Turns, then the turns between two rows, first turn first; the first pair answered:
Q14:
[ 16.2  -3.1  -9.6 -14.7 -17.7   7.3 -19.4  18.6 -18.8  -8.5 -16.7 -21.5
  -6.7  12.5  30.0 -13.2  -6.0   7.4  -2.8   4.4  10.3 -19.0  -3.1 -14.6
 -17.8] -> [  6.5  -3.7 -17.9  -2.7 -12.2   6.2 -16.5  10.2  -3.7  -3.1 -15.6 -25.1
  -9.3  25.4  21.7 -15.7  -3.6   1.2  13.1  -4.7  11.6 -17.0  -2.8 -19.2
 -21.1]
[ 45.9 -10.2   0.7  16.8   0.6 -11.9   2.3  14.1  -9.3 -35.1  31.5  -1.2
   8.7  14.2  34.4   8.6   3.8 -12.2  -2.0 -10.5   4.8  51.6   1.4 -23.9
 -10.4] -> [ 39.1   0.8  11.7 -19.2   2.5   1.7 -16.2  22.4 -19.8  -5.6  -0.2 -17.4
  10.8 -17.4  37.8  12.7 -11.7  -5.8 -50.0  30.2  14.9  -2.3  18.4 -10.5
  14.0]
[ 30.0  35.0 -33.8  10.7  55.3  11.2 -22.4 -19.4  13.2  14.2  -6.5  20.0
 -28.5  21.7  23.5   8.8  13.3 -19.5   4.2 -33.7 -13.2  14.9 -26.3  -5.5
   3.1] -> [ 44.1  39.8  -5.7   1.5  49.0  18.0 -39.2 -11.3  -4.8   2.9   0.7  24.0
 -17.3   0.7  34.1   6.1   9.5  -9.6 -21.2 -21.0 -14.8  17.1 -35.1   3.0
   2.5]
Q965:
[-11.8   4.2  -1.8 -32.6   4.4   1.9   4.5 -16.4 -29.4  18.7 -19.8  -6.7
  10.9 -23.2 -10.4  -6.2   4.0   9.3 -32.1  -2.0  -1.4 -18.3  16.2  30.1
  20.3] -> [ 12.9   6.8  18.0 -34.0   3.0  -2.0   1.8  -4.6 -37.5  -5.1 -12.8   5.7
   1.5 -28.2 -22.5  -9.7   1.4   1.3 -24.0  -4.7   3.9  31.5  10.6  32.6
  13.2]
[ -0.6 -16.6 -19.0  16.1  -5.7  21.1   3.1  -7.1  10.2 -17.9  17.8  -9.5
 -20.8  -7.0   2.9   4.2   2.1  -4.2  38.3   5.2  10.8  11.3   8.7 -19.3
   4.1] -> [ -0.9 -13.7 -16.4  15.6  -9.2  15.8   2.0  -9.7   9.6 -15.6  25.2  -6.5
 -23.2  -1.8  10.3   2.0   2.1  -5.3  30.0  -6.3   4.9   0.0   8.2 -15.8
  -1.9]
[ -6.5   3.3  -5.5  17.9  -0.4 -20.1  -7.0  -3.1  10.2  23.8   2.2  -1.9
  13.0   9.7  16.6  11.2  -6.3   9.1  20.6  -8.3 -20.1 -17.1   1.6 -10.3
  -6.5] -> [ 12.0   3.8  -8.1  13.3  28.9 -21.3  -2.1   2.7   2.9  17.2  -3.7   6.0
   3.5   9.4  -1.0  13.4  -0.3  -7.0  27.1 -11.4 -14.2  15.3  -9.9  -2.3
  -6.9]
Q170:
[ 16.1 -13.5  12.6   8.8 -28.2  -9.8   3.5   6.1  -1.7 -28.3  -4.6 -12.2
  -2.0   0.8 -15.4 -12.2  -6.9   0.9  -5.0   6.9  -5.2  -4.1  12.7 -18.2
   8.0] -> [ 20.8 -16.2  11.4   8.9 -29.5  -7.3   3.0   2.8   1.0 -24.0 -13.5 -12.9
   1.7   2.8  -8.4 -11.0  -5.3   7.6 -11.6  14.1  -6.0  -9.9  18.2 -13.0
  10.0]
[ 10.1 -16.7  -8.3   6.6 -25.0  24.3  14.0  -0.9  -0.3  16.9 -15.8  -1.8
   5.1   7.1  13.8  -2.4  -0.5   5.7  -3.0 -36.2 -25.9 -13.9  19.4  11.9
 -17.5] -> [  9.0 -15.4  -8.2  -0.7 -20.5  27.6  19.8   2.0   2.5  23.8 -22.4  -3.8
   9.8  -3.9  14.2  -5.2   2.1   6.1  -6.9 -26.7 -19.1 -21.8  13.7  17.3
  -6.8]
[ -4.3 -19.8   8.9 -24.7  23.6 -14.4 -25.1  -5.7  10.0  13.5 -23.4   7.0
 -18.7  -1.7  17.6   6.1  -3.3 -11.0  13.7   7.9  23.1  23.3  -7.7  -4.1
  26.2] -> [ -4.1 -20.4  12.0 -18.0  29.4 -14.0 -27.5   1.7   4.7   4.7 -21.5  14.3
 -14.6   3.2  18.2   3.8   5.5 -15.1  14.3   6.4  22.4  19.1  -6.4   3.9
  17.5]
Then:
(2 to 3 turns a pair)
[ 23.2  15.5   5.1   9.0  -4.4  12.3 -13.2   4.9  -6.1  -0.9   5.6   9.8
  -5.0 -27.3  -9.8 -26.2  16.2  22.7 -32.5  -7.9   9.6  33.6 -34.0  24.4
   9.9] -> [ 11.4  -1.2 -16.5  17.6  10.4   7.5   7.2  10.0   7.2   1.3   3.3  15.8
 -14.9   0.9 -32.6 -19.9  18.2  -4.7   3.4 -15.3  23.3  43.2 -25.2   8.4
   0.1] => Q965 then Q14 then Q965
[  7.1   6.7  37.2  -6.1 -23.5 -13.0  -3.3  19.0  -7.7  -1.6  -1.0   0.8
   7.7  -9.6  22.3   0.6  -7.0  14.0 -15.3   2.0 -16.7   9.7  -6.4   9.1
 -10.0] -> [  6.8   1.7   6.7  12.3  -6.1 -16.3   5.2   9.1   5.1 -11.2   5.1   7.8
  -3.9  18.0   9.3   0.2  10.3   0.2  24.9 -26.7 -14.1  32.7 -21.2  -3.5
 -11.0] => Q965 then Q14 then Q965
[-10.3  -4.5  19.1 -23.8 -34.5  -7.8  18.9  14.9  -6.4  22.2 -31.4 -30.8
  -4.2 -11.4 -10.5  -8.6   3.5  22.9 -14.0  16.9  20.8 -31.6  33.1   4.6
   1.6] -> [ 22.4  10.7  30.2 -20.6  14.9 -14.2  12.3  19.3 -34.3 -13.7 -13.9   4.0
 -17.4 -11.4 -19.8 -20.3  29.6   2.3   3.7  -0.6  28.6  37.3 -15.4  31.5
   0.7] => Q965 then Q14 then Q14
[ 27.9 -11.2   0.7  12.1   3.3  -4.4   2.2  11.7  23.3 -30.2  -0.9   7.6
   7.3  10.3 -28.5   5.0 -16.9 -13.7  32.6 -28.6  -1.0  34.5 -14.7  -8.5
  -4.3] -> [ 11.2 -25.9  10.2  14.2 -30.6 -12.9   7.3  15.1  30.5 -35.2  -2.7   3.7
   9.0   9.4 -13.5   4.3 -29.6   5.5  21.8 -27.5 -10.7  16.5   5.2 -17.6
 -15.9] => Q965 then Q965 then Q965
[ -8.1 -17.7 -35.1   4.5  16.0   9.7  29.2   3.4  13.8  -0.1  -5.7  11.5
 -14.0  29.6 -16.4  17.9  11.3 -23.7  40.8  -4.6  13.7  10.0  15.4 -27.4
  -6.4] -> [-22.1  -0.6 -20.9 -13.2  10.2  28.0   6.8  -6.0   8.2  34.2 -23.2  -3.3
   5.3  -5.2  22.6  14.3   1.3  -6.9 -21.8  25.9   0.2 -44.6  18.1 -11.6
  29.6] => Q965 then Q14 then Q965
